In the rows, zero is written as 128.
Each named turn below is shown by a few rows before and after it. Which turns, in which order, take the first row of each later pair to the second? The first pair is answered.
P:
[108 127  99 131 116 121 133 141 119 122 137]  ->  [110 128  96 127 109 121 131 143 119 131 135]
[109 143 130 125 131 136  98 134 101 158 129]  ->  [123 130 145 101 114 138 114 133  89 132 116]
[163 141 158 128 148 121 126 134 171 151 135]  ->  [168 137 158 114 137 121 126 134 166 146 127]
[172 130 101 124 122 169 114 111 188 136 122]  ->  [179 114 106 111 112 169 123 111 181 115 119]
J:
[117  99 117 158 139 117 169 128 128  90 140]  ->  [117  99 108 158 139 123 166 124 144  93 139]
[123 139 142 137 142 120 122 118 116 115 143]  ->  [115 135 134 135 138 113 127 125 115 110 143]
[107 113 110 102 101 117 122 148 117 118 120]  ->  [115 119  96 101 107 130 118 139 153 124 119]
[126 131  97 115 127 130 124 121 145 135 111]  ->  [141 140 112 123 137 141 122 110 146 140 114]
X:
[143 131 145 111  77 120 152 102  89 119 108]  ->  [142 163 146 137  99 132 126  91  94 168 114]
[165 117 109  92 101 140 132 125 154 141 109]  ->  [165 127 105 101 106 143 119 123 158 165 111]
[147 124 172 138 108 159 147 117 119  78 119]  ->  [111 170 128 174 130 143 100 126 117 170 136]
[136 144  88  98  80 138  91 156 175 184 103]  ->  [158 110 121  73  63 141 125 148 177 116  93]
R:
[ 92 103  86 150 146 100 143 149 155  93 141]  ->  [100 122  63 122 122 108 129 152 173 132 125]
[101 135 150 150 146 124 123 136  86 169 145]  ->  [112 141 143 156 161 143 112 123 130 175 147]
[111  89  93 122 101  87 143 159 108  88 128]  ->  [128 104  95 150 144 119 141 129 193  92 141]

Between the rows of a pair lie two turns.
[175 126 156 108 105 142 150 141 116  93 101]  ->  [180 144 152 110  96 145 131 138  96 129 100]
X P
[159 107 160  96  96 149 135 121 151 120 115]  ->  [117 122 136 164 156 140 126 123 183 134 147]
P P
[141 150 156 136 136 163 134  94 127 125 126]  ->  [100 154 122 139 128 133 120 124  86 148 129]
J X
[177 143 146 103 104 153 123 116 134 136 115]  ->  [118 122 146 158 141 113 141 140  82 101 148]
X R
[149 139 131  96 104 138 118 127 128 150 110]  ->  [125 112 136 120 126 120 144 137 107  94 125]
R J
[138 118 131 125  86 128 106 152 103 115 130]  ->  [144 121 142 132  93 135 103 146 101 117 128]
X J
[132 148  81  95  97 139 122 123 205 182 117]  ->  [ 63 108 114 163 134  80 159 163  81 114 160]
R P
[153 110 129 122 121 162 130 159 138 140 111]  ->  [133 102 137 151 151 149 140 166 126 122 127]
R P
[109 141  99 153 140 129 129 126 152 111 137]  ->  [116 155  95 125 101 126 114 139 115 148 118]
J R
[130 122 129 105  98 110 127 141  76 137 109]  ->  [138 149 134 164 167 140 110 110 145 159 135]
R P
[ 99  91 104 137 126 106 159 125 166  54 140]  ->  [132 153 106  88  64 128 102 125 108 182 110]
X R
[101 151  94 115 110 120 113 147 105 181 134]  ->  [110 162  95 139 148 140 114 125 165 179 145]
R R
[ 81 105  83 124 111 105 164 118 171 117 139]  ->  [145 120 161 129 130 153 165  74 176 113 136]
R X
[151 140 128 117 139 143 114 123 150 127 122]  ->  [146 128 136 100 118 129 122 136 116 112 116]
P R
[160 136 163 105 105 141 126 117 102 133 112]  ->  [119 152 134 162 156 129 111 122 111 165 140]
P X
[132 142 135 141 127 116  84 138 108 144 147]  ->  [145 131 158 146 146 128  97 124 128 108 149]
P R
[111 107 127 119 126 123 146 151  97  85 140]  ->  [128 129 160 140 144 141 129 135  82 111 149]
X J
[123 100 115 127 131 130 138 129 161 108 125]  ->  [131 110 111 113 116 141 127 128 166 134 113]
R J
[118 112 116 133 122 123 143 136 136 120 140]  ->  [140 126 125 116 101 134 127 132 130 145 130]
X R
[144 136 134 125 134 141 125 118 152 126 117]  ->  [134 132 111 108 114 126 124 130 140 134 108]
X P
[133 111 150 126 103 159 145 106 137 114 138]  ->  [100 123 130 149 109 133 129 125  93 147 147]
X R
[119 114 104 120 104 134 132 136 156 135 112]  ->  [119 107 132 124 100 122 141 141 102 123 115]
J R
[132 147 137 134 130 142 108 130 115 164 131]  ->  [113 118 100 104 106 123 130 147 137 127 121]
X J
[127 103 144 104 116 142 152 126 161  75 136]  ->  [139 113 165 112 129 154 147 113 161  83 140]
J J
[149 104 169 106 114 143 146 124 104  90 121]  ->  [127  92 127  92 104 129 151 137 133  85 112]
J J
[145 117 132 153 151 147 142 109 184 123 128]  ->  [134 136  87 114 106 126 116 131 159 172 112]
X P
[135 114  88  66  79 127 137 116 170 117  88]  ->  [180 145 155  96 109 171 124  76 167 142  97]
J J
[105 126 110 118 129 108 128 134 106 145 130]  ->  [112 125  96 104 125 110 129 131 128 139 126]
P J
[108 155 170 165 153 138 101 139  75 164 184]  ->  [109 162 161 158 143 137  94 141  75 182 177]
R J
[ 95 117 100 162 155 106 138 148 109  94 161]  ->  [136 116 133 157 169 140 147 120 152  73 155]
J X
[116 131 103 138 164 145 113  93 174 142 141]  ->  [123 142 122 101 112 132 102 112  85 178 120]
J R
[158 102 133 116 106 136 137 148 132  60 106]  ->  [150 115 110 149 143 141 125 133 186  80 127]
R P
[116 149 152 124 150 126 113 138  84 156 107]  ->  [ 90 133 108 107 136 105 120 156 102 148  98]
J J
[155 132 145 116 126 154 138 110 162 125 119]  ->  [ 98 123 120 141 125 102 136 149  94 127 133]
X R
[133 139 158 156 157 130 142 104 153 134 135]  ->  [132 128 132  93  88 113 140 130 119 146 105]
R X
[180 103 170 141 137 150 163  90 157 119 108]  ->  [ 95 114 111 169 138  86 138 143  81 173 126]
X R
[152 136  95 127 141 138 124 122 171 155 115]  ->  [153 134 134 120 118 122 130 138  74 150 109]
J R
[141 128 116  96 105 127 124 143 137 144 100]  ->  [144 106 162 120 126 126 147 137 105 104 113]
X R
[108 113 105  95 120 111 140 140 122 117 103]  ->  [148 129 168 109 140 141 138 116 111 117 108]
X J
[123 131 110 200 165 127 123 109 122  86 170]  ->  [178 160 119 111  74 148  91 110  85 152 121]
P P
[124 124 113 139 115 127 146 113 142 100 121]  ->  [134 131 130 144 125 141 139 102 143 108 126]
J J
[140 128 116 126 102 124 141 149  99 125 112]  ->  [151 134 132 129 109 138 142 141  94 129 115]
X J
[149 142 149 146 172 153 129 127 128 148 125]  ->  [149 108 152 119 152 143 157 135 122  96 116]
X X
[158 166 153 149 171 158 148 126 145 147 170]  ->  [151 142 119  70  89 120 157 164  90 142 135]
R X
[129 146 118 128 137 129 113 120 159 142 131]  ->  [129 123 145 115 119 114 136 130 102 108 127]
P R
[108 104  94 111 109 112 149 161  96 100 127]  ->  [169 128 137 120 138 169 143 108 170 106 124]
J X
[108 146 127 160 143 122 110 137 102 154 132]  ->  [105 107 115 132 117 107 142 146 111  90 121]
R X
[130 129 114 145 157 127 113 128 173 140 140]  ->  [113 111 133 158 164 114 129 142 126 110 148]
R R
[166 136 182  88  89 160 144 109 126 133 123]  ->  [ 93 130 174 164 140 121 147 135  78 128 166]
X R
[140 138 140 142 143 139 131 121 156 121 146]  ->  [136 119 138 109 101 121 140 136 120 103 128]
R P
[124 118  94  92 112 132 119 116 137 118 120]  ->  [155 134 138 107 124 151 117  95 124 124 125]
X J
[164 128 157 102 138 145 129 109 140 142 133]  ->  [143 106 131  82 113 119 144 133 130 110 127]
X X
[109 155  99 120 106 118 100 145 114 185 119]  ->  [169 148 166 100  99 152 118 116 111 146 105]
P X
[133 153 137 113 113 131 113 131  86 160 120]  ->  [118 132 153 160 163 128 133 118 115 105 145]
J R
[142  93 149 115 122 108 171 111 122  74 155]  ->  [137 154 131 121 116 114 114 110  87 193 153]
X R
[128 150  94 108 109 139 107 135 152 171 115]  ->  [117 103 107 117 124 126 156 139 162  73 125]
X P
[127  99 147 156 138  98 165 127 129 102 125]  ->  [147 148 147 158 129 120 123 115 129 176 120]
X P
[154 154 161 150 151 159 123  97 143 145 126]  ->  [156 159 159 137 138 159 116 104 123 160 117]
J R
[139  98 111 101 104 103 139 129 104  94 129]  ->  [152 119 141 154 162 129 136 101 133  99 155]
P X
[124 150 124 143 160 146 112 120 166 143 133]  ->  [155 127 148  93 114 150 130 121 145 111 110]
P P
[125 146 127  82 108 128 125 144 169 104 105]  ->  [135 176 172 131 154 145 111 120 146 134 127]
R X
[104 125 121  69  63 124 140 151 117 124  61]  ->  [138 160 193 164 172 173 131  96 159 131 108]
P X
[115 119 113 160 173 114 154 132 142 149 122]  ->  [128 100 118 153 163 118 174 127 152 121 116]
X J
[112  86 128 106 129 112 148 115 142  79 108]  ->  [ 92 118  83 106 127 105 114 130 145 150 111]
P R
[135 114 149 120 127 123 140 106  95  94 110]  ->  [127 144 104 117 133 133 110 102 154 154 109]
P R
[149 104 125 105 117 128 124 122 144 132 109]  ->  [122 100 129 145 153 113 134 125 137 116 134]
R P
[150 111 142 140 127 126 154 123 103  65 134]  ->  [113 126 106 175 159 112 138 134 119  91 154]
P X
[145 121 151 125 127 167 117 102 159 136 126]  ->  [131 108 172 127 117 149 127 118  92 123 128]
J J
[103 104 145 173 173 108 165 128 134  58 149]  ->  [ 95 164 127 195 184 117 107 127 121 164 154]
P J
[132 138 165 156 128 135 137 132 133 134 130]  ->  [104 141 130 159 132 119 132 141 148 141 131]
X R
[172 144 169  90 111 169 114 105  84 144  99]  ->  [146 119 138  64  86 140 131 129  77 111  91]
X X
[134 149 134 122 154 135 141 107 146 110 123]  ->  [141 160 132 109 140 137 131 104 141 130 118]
P P
[ 95 125  91 145 167 118 139 118 178 111 136]  ->  [110 148  90  92  99 111 115 139 111 166 108]
J R
[128 150 123 122 145 123  97 128 104 159 165]  ->  [106 114 109 119 143 104 124 141 108 102 172]
X P
[138 143 151 139 128 128 118 122  93 127 136]  ->  [130 142 134 156 149 126 117 116 139 125 148]
X R
[139 140 126  97 103 116 113 158  76 171 106]  ->  [135 157 148 169 182 136 110 131 113 169 141]
R P
[109 121 107 122 139 120 137 132 141 107 141]  ->  [113 137 109 133 149 124 126 127 145 129 145]
X X
[ 88  88 103 144 133  92 164 151 127 100 131]  ->  [ 94 101  83 112  99  88 148 158 126 133 116]
R R
[126 139 151 144 135 129 135 127 113 122 128]  ->  [128 146 130 143 138 138 130 122 155 132 124]
J R
[185 129 172 108 124 169 134  98 157 122 111]  ->  [117 159 115 135 125 125  89 137  95 205 127]
J X
[153 110 207 140 152 144 154 131  74  97 128]  ->  [159 129 179  86  91 140 129 144  55 146 102]
R R
[141 129 158  98  99 121 136 170  65 131 117]  ->  [156 160 161 155 176 159 116 131 158 154 144]
R P
[157 127 128 132 125 167 127  95 190 134 141]  ->  [142  98 109 110 104 144 148 117 181  92 134]
X X
[ 93 121 161 180 160  98 130 151  93 112 173]  ->  [105  96 149 116 101  85 148 167  81  81 145]
P X
[124 114 149 139 137 123 133 131 103 122 131]  ->  [129 126 131 117 113 126 121 138 104 146 117]
R R
[126 143 122 149 153 138 109 121 148 156 134]  ->  [137 112 146 110 109 125 139 135  91 109 116]
R X
[122 100 149 116 119 116 140 124  80 110 127]  ->  [117 109 156 154 160 121 136 116 101 116 148]
P X
[150 137 131  86 101 144 120 120 141 142 112]  ->  [135 158 128 133 144 146 110 114 152 163 136]
P X
[ 97 139 104 139 111 124 118 146 119 136 126]  ->  [127 155 137 153 129 151 112 122 127 149 129]
X X
[111 138 151 139 149 114 120 140  98 137 146]  ->  [ 97 117 125 115 128  99 136 152 113 105 138]
X J
[111 120 121 118 106 100 127 144  80 124 132]  ->  [130 141  95 100  98 119 108 129 132 163 123]
R R
[ 89 107 122 160 152 103 103 122 149  81 129]  ->  [125 144 112 134 130 130  70 107 178 147 108]
R J
[113 148 117 138 133 123 103 134 107 175 128]  ->  [117 104 104  97 102 117 143 139 139 104 110]
X J
[129 126 151 126 119 120 127 143  69 139 127]  ->  [111 126 146 157 146 111 131 145  78 132 143]
P P
[131 129 144 177 175 134 125 109 163 118 140]  ->  [150 112 129  84  74 125 130 133 125 120  95]
R X
[100 107  92 151 159 111 154 131 199  85 137]  ->  [131 144  78 104 116 129 116 123 208 157 109]
R J
[138 145 171 118 149 145 107 106  98 149 133]  ->  [114 126 159 119 146 122 124 122  71 115 137]
J P
[141 121 127  97 117 151 144 117 181  90 108]  ->  [101 133 128 108  99 114 131 151  63 134 112]
X R
[118 135 110 140 108 119  98 121 124 148 121]  ->  [144 137 138 143 118 142 101 104 132 137 119]
X X
[123 132 125 132 121 118 124 132 144 144 132]  ->  [113 122 125 133 121 107 130 142 134 135 134]
R J
[114 157 114 160 143 115 145 142 138 130 136]  ->  [136 154 102 123 116 121 146 139 163 129 121]
X R
[115 126 113 138 129 112 126 152 111 127 132]  ->  [124 133 105 137 136 125 120 139 149 135 134]
J J
[107 129 106 168 165 127 143 120 187 105 143]  ->  [125 136 161 184 176 136 139 109 138 109 151]
J J
[132 151 111 106 118 129 124 132 102 107  97]  ->  [124 163 109 116 124 129 112 131 105 128 102]
X X
[133 109  95 106 135 121 132 131 164  67 134]  ->  [112 128  71  99 108  98 109 156 121 117 127]
P R
[109 109 150 167 151 115 140 129 113  92 156]  ->  [135 152 140 121 101 131  99 128  96 179 127]
P P
[136 117 173 126 146 119  90 142  61 144 152]  ->  [142 106 176 116 139 119 102 142  58 124 148]
X X
[126  94 136 139 142 129 156 118 155  66 131]  ->  [118 141 138 185 177 136 121 110 152 135 150]
P J
[120 108 133 141 146 133 109 104 125 133 142]  ->  [131 103 131 107 113 130 111 110 114 133 122]
R P
[122 115 115  98  87 114 118 141 125 132 112]  ->  [120 129 150 168 160 132 114 117 139 133 148]
R X
[101 110 102 106 101 114 130 142 151  98 111]  ->  [127 138 121 121 125 145 117 112 191 120 119]
J X
[121 108  78 102 100 110 129 153 183 109 107]  ->  [177 148 147 136 140 161 108 104 186 142 119]
J J
[162 136 145  91  97 143 107 141 133 141  91]  ->  [142 161 143 152 151 142  91 132 146 163 119]
P X
[109 126  98 119 104 121 117 116 172 143 160]  ->  [144 123 141 119 108 143 132  93 170 118 154]
X J
[123 126 124 104 117 129 123 129 162 117 102]  ->  [120 121 136 121 137 130 130 126 165 100 111]
R R
[175  84 137  76  85 156 146 124  92 107  85]  ->  [122  98  75  84  78 122 122 157  83 153  93]
X X
[102 101 105 118 106  98 134 138 115  98 123]  ->  [144 109 157 141 143 133 140 102 142  89 135]
P X
[122 114 113 136 143 138 141 127 176 103 132]  ->  [111 125  96 107  96 123 125 152 115 145 116]
X R
[158 151 122  92  98 146 124 163  98 157  92]  ->  [170 146 132  86  99 155 130 155 111 143  85]
J X
[123 146 119 148 151 128  92 153 147 166 138]  ->  [127 130 137 119 108 113 108 169  84 146 124]
R P
[129 122  90 101  98 132 134 115 170  93 128]  ->  [124 116 107 119 116 131 142 114 165  74 137]
R R
[106 114 135 147 140 106 125 143  90 123 130]  ->  [128 102 153 129 134 116 136 137  94 101 121]
P X
[144 119 169 141 141 143 133 117  96 104 129]  ->  [117 144 124 162 155 138 105 125 118 163 144]
X R
[173 152 113 106 120 132 130 119 164 140 139]  ->  [165 139 140 139 150 128 148 115 160 103 158]
R R
[109 135 124 171 156 121 138 129 139 122 144]  ->  [121 130 140 166 156 129 145 122 142 105 145]
X X
[130 138 113 125 122 117 100 146 110 199 111]  ->  [144  93 110  85  97 115 140 148 145 121  94]
X J
[162 123 132 115 110 153 134  90 177  91 124]  ->  [145 166 125 152 131 149  92  93 139 169 143]
X J
[142 148  96 112 134 120  98 104 166 194 120]  ->  [156 151 153 130 136 124  99 101  89 190 125]
J J
[118 120  51  83 113 114 156 154 186 119 108]  ->  [130 163  62 118 141 139 126 135 194 183 118]
X X
[120 117 133 136 136 113 128 138 129  99 127]  ->  [126 131 148 145 147 124 120 133 118 116 132]
X J
[142 165 179 142 129 148 109 111  85 174 105]  ->  [167 149 193 133 141 165 126  94 140 133 104]
P R
[131 126 145 122 126 136 153 130  96 115 124]  ->  [132 140 146 124 128 138 142 124  96 140 127]
X P
[ 95 130 151 184 159 107 129 146  84 112 149]  ->  [ 72 114  91 163 146  95 131 157 136 104 143]
J J
[150 147 138 123 159 152 145 115 162  93 133]  ->  [103 149  78 121 143 119 132 150 153 118 136]
P X
[117 103 108 155 155 120 135 131 151 108 164]  ->  [109  97 107 140 126 104 138 150 104 110 157]
R R
[123 111 144  99 119 145 128 112 124  98 130]  ->  [100 124 125 140 155 137 113 113 137 120 148]
P X
[135 137 139 124 129 141 125 106 145 136 121]  ->  [129 120 134 111 114 128 137 116 141 110 116]
X X
[147 122 158 146 131 152 121  73 151 145 131]  ->  [133 108 173 153 135 136 137  85 108 116 134]
R R
[112 150 163 156 158 133 131 118  70  89 137]  ->  [ 72 124  91 129 134 103 143 141 108  75 129]
J J
[155 158 155 118 125 158 112 121 136 163 141]  ->  [115 144  91 102 104 125 116 150 150 159 132]
X J
[118 130  98 119 115 115 110 144 144 119 107]  ->  [146 149 125 133 139 141 102 122 155 134 114]
J J
[121 144 109 133 130 130 100 115 153 155 116]  ->  [104 113 101 115 108 108 125 137 127 114 110]
J X
[152 124 148 150 168 131 126 140 119 127 130]  ->  [140 112 105 104 123 114 125 160 120 138 110]
R X
[104 110 115 137 130 102 139 138 119 101 142]  ->  [138 144 143 155 152 136 116 109 135 141 145]
X P
[128 110 111 107 117 123 149 127 153  93 114]  ->  [148 128 139 122 135 146 141 106 159 107 117]
J J
[118 147  74 104 100 123 110 143 172 171 106]  ->  [151 129 198 162 157 141 142 113 103 101 135]
R X
[147 149 126 122 105 128 105 120 124 175 129]  ->  [132 104 146 145 136 116 150 120 137  85 144]
X R
[140 120 151 149 155 137 149 113 163  68 145]  ->  [ 90 122  79 142 132 101 134 150 159  97 142]
P X
[178 118 120 136 146 185 114  88 195 121 163]  ->  [191 126 143  87  77 172 103 114  83 155 136]
R X
[136 156  75 117 137 140  91 138 167 162 137]  ->  [100 122  65 114 123 102 114 173 110 115 143]
R J
[158 149 158 144 127 143  96 134 122 175 129]  ->  [118 116  90 112  94 105 108 165 147 145 117]
X J
[100  99  99 100  86  95 152 164 105  93 115]  ->  [162 128 201 130 120 147 145 116  78 107 125]
X J
[112 126  93  98 135 119 140 140 137 116 104]  ->  [134 134 105 104 146 138 138 125 164 122 105]
J X
[130 129 144 160 157 122 113 105 116 133 149]  ->  [116 115 137 148 140 102 129 124  93 113 144]
J X
[154 149 149 130 122 152 128 130 160 159  92]  ->  [146 123 157 151 143 144 153 131 163 106 104]
P P
[ 78  96 124 152 152 129 172 132 116 108 119]  ->  [109 111 144 160 169 159 165 107 153 117 120]
J X
[119 116 128 129 131 118 134 138 100 104 129]  ->  [124 121 136 140 146 128 138 127 114  97 133]
P X
[ 95 123  98 147 159 125 138 131 174 110 143]  ->  [120 109 104  94 110 128 150 132 163  92 112]
P X
[ 90 107 112 118 101  86 124 147 120  87 147]  ->  [126 131 134 148 146 129 112 109 192 104 158]
R J
[136 140  97 142 156 125  93 114 177 158 146]  ->  [ 99  99  77 117 121  83 120 151 124 113 138]
J X
[135 190 168 127 141 158 146 132 121 138 145]  ->  [ 91 168 125 146 157 132 155 150 140 113 157]
X R
[121 148 181 212 182 148 147 117 109 120 166]  ->  [140 180 104 158 141 165 106 110 195 197 134]
J R
[ 95 136  89 118 116 105 103 150 119 163 122]  ->  [106 143  91 138 146 125 101 132 168 163 134]
R R
[139 141 105  83  58 127 100 141 143 198 104]  ->  [147 137 128 149 138 157 112 103 225 159 138]
R R
[114  93 168 101  91  98 165 115  48 135 126]  ->  [134 108 200 161 164 138 167  73 124 125 153]
R J
[ 69 133  86 158 141  96 121 155 101 135 146]  ->  [ 75 143  70 143 130 104 109 152 120 160 136]
R R
[110 129 124 173 181 123 116 124 103 117 150]  ->  [122 149 130 160 161 129  99 124  76 152 138]
P R
[101 124 143 188 151 124 152 134 105 130 152]  ->  [111 148 136 178 137 130 130 129 104 174 147]
P R
[141  78 148  83  96 153 152 145 118  94 116]  ->  [173 116 181  98 114 182 128 120 117 142 118]
X P
[109 131 100 133 129 118 125 132 150 139 126]  ->  [119 123 115 140 141 126 133 122 162 118 130]
X P
[109 130  98 129 120 109 119 146 140 143 128]  ->  [109 129 101 144 139 116 121 139 156 137 132]
R R
[154 147 136 132 144 154 113 100 165 166 124]  ->  [123 134  86 116 127 129 115 124 179 159 118]
X J
[103 127 138 156 150 124 130 133 100 130 137]  ->  [ 93 119 107 146 142 113 129 140 124 131 134]
J J
[115 136 101 125 111 109 109 124 151 143 115]  ->  [121 117 107 114 102 108 124 125 149 113 110]
J X
